Here is a table of points, one per row:
[-0.2  3.  -1.4 -1.7 -1.7 -2.2  1.3  1.3  1.8 -1.3  1.6 -0.2  0.9  1.2  1.3 -0.4  0.3  0.6  1.  -1.3  0.   0.  -0.3 -1.9]
[ 1.2  1.7 -0.6  1.7  2.2 -0.5 -1.8  1.3  1.5 -1.6 -0.9 -0.1  1.6  0.8 -0.3  1.4 -1.1 -1.  -0.7 -0.5  1.3  0.   1.4  0.6]
[ 1.9  2.2  1.   1.3  2.2 -0.2 -1.1 -0.7  0.6 -0.9 -2.2 -0.4  0.5  1.2 -0.6  0.2  0.9 -0.7 -0.9 -0.8  0.4 -0.6 -0.6 -0.4]
[-0.4  1.9  0.7  1.  -0.3  0.3 -0.4 -0.1 -0.6  1.4  1.7  0.1  0.  -2.9  0.5  0.9 -0.5 -0.9 -0.3 -1.9  0.3  2.2 -1.5 -0.4]
[ 1.8  1.5  0.9  1.1 -2.4 -0.6  0.5 -1.  -0.9 -1.6 -0.1  1.1 -0.8 -2.  -0.5 -0.2  0.4  0.1  1.1 -0.8  1.2  1.1  0.4  0.9]
[-1.2  0.2 -0.7 -3.   0.9  0.7 -0.4 -1.3 -1.6 -0.4 -1.5  1.1 -0.5 -0.1  0.  -0.3 -0.9 -1.1  2.5 -0.1  2.   0.2 -0.4  0.5]
[ 0.5 -0.6  0.1 -0.3  0.7 -1.7 -0.5  1.1  0.9 -0.2 -0.1 -0.7 -1.1 -0.5 -0.8 -0.2 -1.   1.8  1.   0.  -0.9  1.3 -0.3  0.9]
[-1.6 -0.7 -0.2  0.9 -1.7  0.4 -0.5  0.8  1.   0.1 -0.9 -0.6  0.4  1.2 -0.1 -0.3 -1.  -0.5  0.2 -1.7  0.5  0.5 -1.3  0.2]
[-0.2  0.6  0.8 -0.3  0.5 -0.2 -1.2  1.1 -1.   1.2  0.3 -0.5  0.6  0.4 -1.7 -0.3  0.2 -0.6  1.2  0.7 -1.6 -0.3 -1.6 -0.5]
[-0.7 -1.6  1.8  0.   0.  -1.  -0.7 -1.5 -0.7 -1.1  0.6 -1.3  1.2  0.1  0.5 -2.2  1.7  0.8  0.  -1.3 -0.9 -0.8  0.9  0.5]
[ 0.5  0.9  1.   0.4  0.4 -0.5  3.4 -0.2 -0.1  1.3  2.3 -0.8 -0.8  0.2 -2.1 -1.1 -1.1 -1.1 -0.6  0.7  1.9 -1.4  0.7  2. ]
[-0.1 -0.1 -0.1  0.1  0.2  0.7  0.6  0.8 -0.1  0.9 -0.3  0.2 -1.   1.1 -1.9 -1.1 -0.4  0.5 -0.7 -0.3 -0.3 -2.1 -1.5 -1.6]
[ 1.2 -0.3 -0.4 -0.6  0.1  0.3  0.5 -0.3  0.2  0.8 -0.5  0.  -1.  -0.4 -1.5  1.1  0.6  0.3 -0.3  0.   0.4  0.4  0.5 -1.8]
[ 0.7  0.  -0.9  0.4  0.4  1.9  0.6 -2.3  0.9 -0.8  0.4  0.9  0.3  0.3 -1.4  0.3  0.4  1.4 -0.9 -2.5 -3.1 -0.4  0.3  1.5]
[-1.9  0.6  0.2  1.2 -0.7 -0.1  0.7 -0.8 -1.2  0.1 -0.1  0.3  0.1  0.9  0.7  3.   0.2 -0.3  0.9  0.1 -0.5 -0.7  0.7 -0.9]
[ 1.1 -0.2 -0.5 -0.7  0.3 -0.7 -0.3 -0.8  1.   0.1  1.1  0.5 -0.2 -1.3 -0.3  1.6  0.6  0.3  1.2  0.7  0.4  0.   0.5  1.1]
[ 0.1 -0.5  0.3  0.   0.1 -1.2 -2.1 -2.8 -0.4  0.5  2.1 -1.6 -0.1  0.8  0.5 -0.7  0.7 -0.2 -0.2 -0.2  0.7 -0.6 -0.2  0.7]
[-1.8  0.2 -1.3  0.   0.2 -0.6 -0.3  0.9  0.6  0.9  0.2 -0.1  0.4 -0.4 -0.2  0.5 -0.5  1.6 -0.8 -0.4 -0.3 -0.9 -0.7  2.4]
[ 0.7 -0.2 -2.1 -0.9  0.8  0.   0.2  1.2  0.4 -1.3  0.6  0.1  0.2 -1.4 -0.5 -0.1  0.   0.   0.9  1.4  0.2 -0.1  1.   0.5]
[-0.6 -0.3  0.4 -0.3 -0.3  1.   0.   0.  -1.   0.5 -2.  -2.3 -0.4 -0.9  0.5  0.6 -0.5  0.7  1.5 -1.   0.5 -0.9  1.6 -0.6]
[ 1.5 -1.3 -1.  -0.5 -1.6 -0.4  0.1  1.4 -1.8 -0.9  0.2 -1.8  1.9 -0.1  0.2  1.2 -0.2 -1.1 -1.2  1.2 -0.1  0.7  0.8  0. ]
[ 0.9  0.5  1.6 -2.2 -0.3  1.8  0.5  0.6 -0.4  0.  -0.4  1.   2.1  2.8  0.7 -0.1 -1.2  0.8  0.7  0.6  0.2  1.3 -0.6  1.7]
[ 0.6  0.5  0.3  1.8  0.5 -0.7  1.   0.5 -0.6 -0.3 -0.4 -1.3 -0.1  0.3  0.3 -0.9  1.   0.   1.1  1.1 -1.5  0.  -0.7 -0.2]
[ 2.  -1.1  0.6 -0.3 -0.7 -2.2  0.2 -0.3 -0.4  1.3 -0.2  3.1  0.5  0.   0.8  0.7  0.3  0.1  0.2  0.  -1.5  0.1 -0.3  0.2]
[ 1.4  1.2 -0.4 -1.2 -0.6  0.6 -1.1  0.   0.1  2.6  0.2 -0.8  0.7 -0.8  1.1 -0.4  0.9  1.1 -1.  -0.3 -0.2 -1.1 -1.  -0.9]
[-0.1 -1.4  0.3 -0.5  0.6  0.5  0.6  1.3 -0.1  0.2 -0.4  0.1 -0.4 -0.4 -0.2  1.3  0.8 -0.7 -0.2 -1.5 -0.2 -0.3  2.5 -0.3]
[ 0.3 -1.4 -1.  -0.1  1.2 -2.1  0.4 -0.3  0.  -0.4 -0.3  0.4 -1.   0.4  0.3 -0.3  0.1  0.9 -1.7 -0.6  1.4  2.2 -0.1 -1.1]
[-0.7 -0.3 -0.1 -0.7  0.8 -0.3  0.3  0.2 -0.8 -1.2  0.   0.3 -1.6  0.9 -0.1 -1.3 -0.6 -1.4 -1.4 -0.7 -0.2  1.3  1.5 -0.7]
[ 0.7 -1.9 -0.4  0.8 -1.3  1.1 -1.5  0.2 -0.7 -1.8  1.2  0.8  1.2 -0.4 -0.6 -0.7 -1.5  1.4  0.4 -0.1  1.2 -2.1 -0.3 -1.2]
[ 0.  -0.5 -1.6  0.5  0.2  1.  -2.  -0.5 -0.8  0.9  1.5  0.4 -1.4  2.  -0.4 -0.5  0.7 -1.5  0.1  0.7  0.1  1.6  0.1 -0.3]
[-0.7  0.4  0.3 -0.4 -0.4  2.3 -1.   0.3  0.2 -0.3  1.4 -0.9 -1.8  0.7 -0.9 -0.5  0.6  0.5 -0.3  0.2 -2.4  2.   1.5 -0.8]
[-0.4  1.   2.2  0.2 -0.9  0.3 -1.1 -0.1  0.6  0.3  1.8  0.2 -1.   1.8  0.8  0.9  0.1  0.4 -1.2  0.9  0.1 -0.8  2.  -0.7]
[-0.8  0.8 -0.9 -0.1 -0.1  0.1  0.3  0.4 -0.5  0.3 -1.   0.5  0.2 -0.5 -0.2 -1.   2.8  0.6  0.5  1.6  0.8 -0.3  0.6 -0.3]
[-0.6  0.  -0.6 -0.5  2.2  1.5  1.1  0.4 -0.2 -0.7  1.1  0.6  0.9 -1.   1.7  0.   1.2  0.6 -0.7  1.1  0.4 -0.1 -0.8  1. ]
[-0.7  0.7 -0.7  1.5  0.   1.4  0.4  0.  -1.7 -1.3  0.7  1.4  0.4  0.  -1.3 -0.8  0.7 -0.3 -0.3 -0.1  0.6 -0.2 -1.6 -0.9]
[ 1.3 -1.2  1.4  0.9  0.8  0.7  0.5  0.5  1.6  0.7 -0.1  1.  -0.4 -0.5  1.4 -0.5 -0.7  0.5  0.5  0.3  1.3  0.8 -0.3  0.1]
[ 0.4 -0.6 -1.4  1.  -1.   0.2  0.3 -1.1  1.5 -0.8 -1.2  0.3 -2.6  0.3  1.5 -0.4 -1.3 -1.3  0.8  2.6 -1.1 -1.5 -0.2  0. ]
[-0.4  0.2 -1.5  0.  -1.   0.6  0.3 -0.7  1.5 -1.2 -0.6 -0.4 -0.8 -0.4  2.7 -0.3 -0.2 -1.7 -1.5  0.5 -0.9  0.3 -1.5  0.9]
[-1.5 -1.5  1.   1.9  0.  -0.8  0.6  1.2  1.3  0.6 -0.5 -0.3 -0.3  0.5 -0.8 -0.6  0.3  0.6  1.5  0.8  0.6  1.3 -0.4  0.6]
[-0.9  0.1 -0.3  0.8 -0.1  0.7 -1.5  0.5  0.1  1.6 -0.7  0.5  0.7  0.2  1.1 -1.9  0.1  0.4 -0.9 -0.2  0.9 -0.6  1.8  0.6]
There is one direction along which these points spread out most. Take the direction at right angles to it along which they spread out most. Go by this last direction. For each point below, how far along it does it lie, from 0 to 99? The average is 50, and the first point in the table lies past the average. One standard deviation of the points above along it is 16.
[-0.6 -0.5 -0.3 -0.7 -0.4 -0.7  0.1  0.6  0.5  1.4 -0.1  2.2  1.  -1.3 -0.4 -1.2 -1.1 -2.9  0.4 -1.3 -1.2 -1.3  1.4  0.4] 49
[-0.2  1.1 -0.6  0.4  0.7 -0.1 -0.1 -1.7  1.   0.8 -0.4  0.4  1.  -0.8 -0.1 -1.7 -1.1  1.4  1.5  1.2 -1.   0.5  1.8 -1.9] 47
[-0.6 -0.4 -0.6 -1.  -0.4  0.9  0.9  0.7  0.1 -0.6 -0.9  0.   0.8  0.7  0.1  0.6  2.5 -1.  -0.2 -0.2  0.3 -0.3 -0.9  0.6] 46
[ 2.4 -0.5 -0.4  0.3  0.1 -0.3  0.3  0.4 -1.3  1.5 -0.4 -1.4  0.4  0.3  0.2  0.1 -0.8 -1.1  0.7  0.  -0.6  1.1  0.4  1.1] 52
[ 1.2 -0.7  0.3 -0.5 -1.1  0.1 -0.1 -1.1  1.3  0.4 -0.5 -1.6 -0.2  0.2 -1.6  0.7  0.5  0.4  0.6  0.   1.   0.4 -0.3  0.4] 54
[-1.1 -1.3  2.4 -1.2  0.9 -0.1 -0.1 -0.1  2.4 -0.7  0.2 -0.2  0.5 -1.  -0.6  0.6  0.  -1.5  0.1  0.5 -0.1 -0.3 -1.1 -1.1] 47
[-1.2 -0.4  0.5  0.3 -1.7  0.   0.6 -1.7  0.9  0.4 -1.6 -0.1  1.9 -0.9 -1.2  0.3 -0.5  0.7 -2.5  2.  -0.2  1.4 -0.4 -0.5] 50
[-1.1  1.4  1.9 -0.9 -0.3 -1.1 -2.   1.  -1.3 -1.7 -1.   0.8 -1.2 -1.4  0.1  0.5 -1.   0.  -1.5  1.9 -0.9 -0.5 -0.5  1.3] 47
[ 0.6 -0.4  0.5  1.1  0.2  1.3  0.3  1.8  0.2 -1.   1.  -0.4 -0.5 -1.6  2.   0.6  1.   0.4  0.3 -0.9  0.1 -0.7 -1.3 -0.1] 58
[-2.2 -0.2 -0.4  0.4  1.7 -0.7  0.7 -1.  -1.2  0.1  0.3  0.2  0.8  0.3  0.3  1.9 -1.2  0.   1.  -0.4 -0.4 -0.4 -0.7 -1. ] 50
[-0.2 -0.4  0.1 -1.   0.6 -0.1  1.8 -0.1 -2.1 -0.1 -0.8 -1.9 -0.7 -0.1  0.9 -0.3 -1.9  0.3 -1.  -0.9 -0.1 -0.7 -0.4 -1. ] 43
[-0.3 -0.1 -0.3 -0.4 -0.3 -1.2  0.3  0.3 -0.5  1.5 -0.6  0.8 -1.1  1.3  0.2  1.4  0.8  1.7 -1.  -0.6  1.4 -1.  -0.6  0.5] 58
